(in the rows, 128 means zero)
One turn moves each row of this set onto another row. After a few examples, where does it send each row asked below?
k527: [146 156 146 137 139 134  96 128 101  98 164 134 140 122 156 133 113 115
 121 123 138 116 103 107 129 124 116 124 101 134 130 152 142 117 116 126
 113 144 170]
k812: [100 171 124 122 133 136 126 130 115 112 152 135 148 139 160 120 124 114
 136 135 144 122 116  91 118 104 135 123 100 106 123 125 150 128  88 131
 108 154 164]
k562: [124 139 134 125 113 119 126 124 114 121 138 133 122 149 164 143 134 106
 111 156 115 123 130 101 141 116 113 131 115 109 138 117 157 127  99 105
 115 168 154]
k813: [118 118 136 127 124 120 125 120 109 128 139 135 145 147 157 134 137 112
 126 148 115 121 134  91 134 112 132 135  90 118 149 120 165 114 106  97
 127 154 163]
k290: [138 122 138 125 127 140 112 130 109 109 144 127 138 140 171 135 132 113
 108 153 116 110 132 109 155 106 126 140 106 128 147 139 161 117  98 101
 111 142 149]
k497: [132 162 139 116 137 115 118 141 113 109 140 126 124 140 178 136 120 106
 140 147 125  98 102 100 119  88 113 131 123 119 140 134 160 101 103 106
 102 143 174]
k46: [137 152 134 113 133 139 132 130  96 137 148 136 145 125 130 147 131 116
 133 123 110 129 123 123 101 106 118 130 110 139 128 139 139 118 118 100
 125 135 170]
k679: [162 163 131 128 122 137 116 126 107 119 149 126 128 131 163 130 107 114
 113 116 142 112 125 103 131 119 135 128 110 146 114 145 158 126 104 126
 113 151 165]
k495: [130 162 137 107 131 148 118 131 112 130 138 121 151 145 150 148 141  97
 140 113 114 117 113 126 120  95 126 144 127 140 117 140 138 110  98 108
 125 132 167]
k884: [109 166 124 139 102 144 134 117 113 120 145 137 157 135 151 146 107 124
 134 134 133 124 125 113 123 114 138 116 111 115 129 131 136  95 101  99
 128 151 168]
k168: [112 154 133 131 115 126 110 129 121 108 149 143 155 123 152 135 118 113
 148 122 126 107 109 104 138 124 142 121 115 117 133 140 146  90 118 105
 133 128 173]
k417: [139 137 145 134 120 129 115 128 119 134 139 125 116 118 145 148 130  92
 150 126 150 115 124  89 148  95 111 125 112 135 116 151 158  95 103 110
 115 136 147]
k460: [127 157 126 104 139 137 122 128 107 117 146 117 125 131 145 137 129 113
 127 160 141 114 125  97 124 103 132 123 110 143 163 137 178  97 105 122
 109 149 165]
k347: [137 156 143 130 119 145 131 120 118 111 142 137 132 132 149 131 120 129
 134 132 136 131 141  97 144 129 144 110 129 138 127 155 146 126 111 113
 102 124 140]
k145: [125 161 125 125 136 127 121 121 114 144 151 144 128 126 156 137 127 128
 146 130 138 129 112  89 137 130 115 125 113 133 155 163 159 126 113  82
 116 130 159]
k274: [124 161 148 140 113 141 133 124 119 124 135 149 132 148 154 145 112 134
 138 133 139 128 129 115 123 114 134 104 122 109 119 139 131 134 106 105
 111 141 162]
k74: [127 174 132 120 123 136 112 120 110 140 158 131 113 143 139 162 133 119
 120 121 136 110 117  99 126 113 110 129 113 101 145 135 143 133 100 109
 118 125 175]
k961: [126 146 150 115 159 122 128 123 129 114 159 119 121 135 139 138 137 106
 143 148 120 127 114 112 121 124 126 120 114 132 145 144 156 140 114 116
 114 149 168]
k585: [121 171 127 121 128 147 127  97 112 140 156 116 144 132 146 142 124 120
 133 116 127 125 129  87 144 121 133 147 102 136 146 147 155 116  97  87
 121 131 154]
k136: [132 157 140 119 109 144 108 132 114  95 149 132 139 128 147 145 127 112
 128 124 134 104 126  96 148 123 138 115 126 120 135 144 146 102 113 132
 113 111 155]
k690: [128 117 143 130 134 132 114 131 118 102 154 128 140 149 156 142 134  99
 122 145 106 117 120  95 145 107 111 138  98 106 141 128 151 113 110 107
 120 139 165]
k676: [110 138 152 127 122 128 116 106 113 126 150 137 135 101 142 153 128 100
 142 129 132 123 118 106 125  95 106 124  96 112 125 150 134 107  92  99
 110 151 151]
k206: [118 164 146 104 149 122 124 134  92 119 144 130 140 138 169 154 133 125
 146 142 143 126 120  96 127 112 116 116 132 115 136 157 155 107 118 121
 117 141 135]
k764: [133 140 148 125 135 131 135 109 112 117 143 114 154 148 179 143 107 104
 145 133 118 128 114  93 107 100 122 133 108 144 139 153 156 109  97  96
 113 150 167]
k741: [133 162 129 120 129 137 133 128 125 130 141 139 134 146 162 118 113 107
 139 119 143 125 121  87 121 110 139 121 114 129 109 139 164 136 100 123
 119 156 168]
k421: [105 134 145 123 131 132 130 111 118 142 147 138 126 108 143 149 127 113
 140 140 147 126 137 102 128  94 119 114  99 108 126 154 148 116  83 108
 116 145 145]
k853: [129 138 148 133 112 125 104 115 104 129 136 129 132 103 148 151 132  96
 142 122 139 107 121 104 138  94 113 132  97 136 123 145 143  95  98  97
 108 141 153]
k816: [108 155 140 130 143 140 105 123  98 101 160 135 163 122 155 122 120 122
 134 136 144 124 108  94 120 116 132 124  86 126 142 144 148 110 103 124
 111 147 166]
k842: [124 144 137 128 130 126 132 130 126 137 145 125 111 115 148 145 134 105
 144 138 155 118 135 101 145  94 119 121 114 115 115 151 155 112  85 112
 113 138 136]
k384: [138 118 150 120 125 137 115 124 119 123 136 146 126 153 168 140 121 105
 122 153 121 127 128 101 148 115 114 125 119 124 141 146 167 128 109 103
 120 158 158]
k582: [118 164 142 104 138 141 115 130 105 123 133 117 152 152 175 148 140 107
 148 129 136 118 116 106 137 104 134 134 134 137 127 152 157 100  97 117
 123 138 142]
k375: [122 177 116 115 116 155 115 122 100 127 148 116 136 132 167 164 124 124
 122 133 143 116 122  86 147 110 107 128 109 118 150 148 149 112  95 102
 102 131 154]
k328: [118 162 148 118 139 140 106 122 120 132 146 132 133 142 171 150 123 117
 155 112 129 108 108  91 146 115 116 132 109 104 132 152 145 130 113  91
 114 119 174]
k844: [130 164 133 109 140 124 137 131  80 125 152 134 136 120 144 156 128 134
 127 143 127 128 130 109 104 112 110 116 115 121 139 141 146 116 123 111
 114 140 146]
k971: [132 148 153 118 133 129 127 111 106 118 148 100 138 143 165 158 131 109
 121 136 124 109 130 121 109 106 133 123  99 129 137 133 142 139  87 118
 106 144 168]

k495 -> k844
k460 -> k764
k417 -> k676
Where do these go?
k527 -> k812
k813 -> k384
k347 -> k168
k585 -> k145

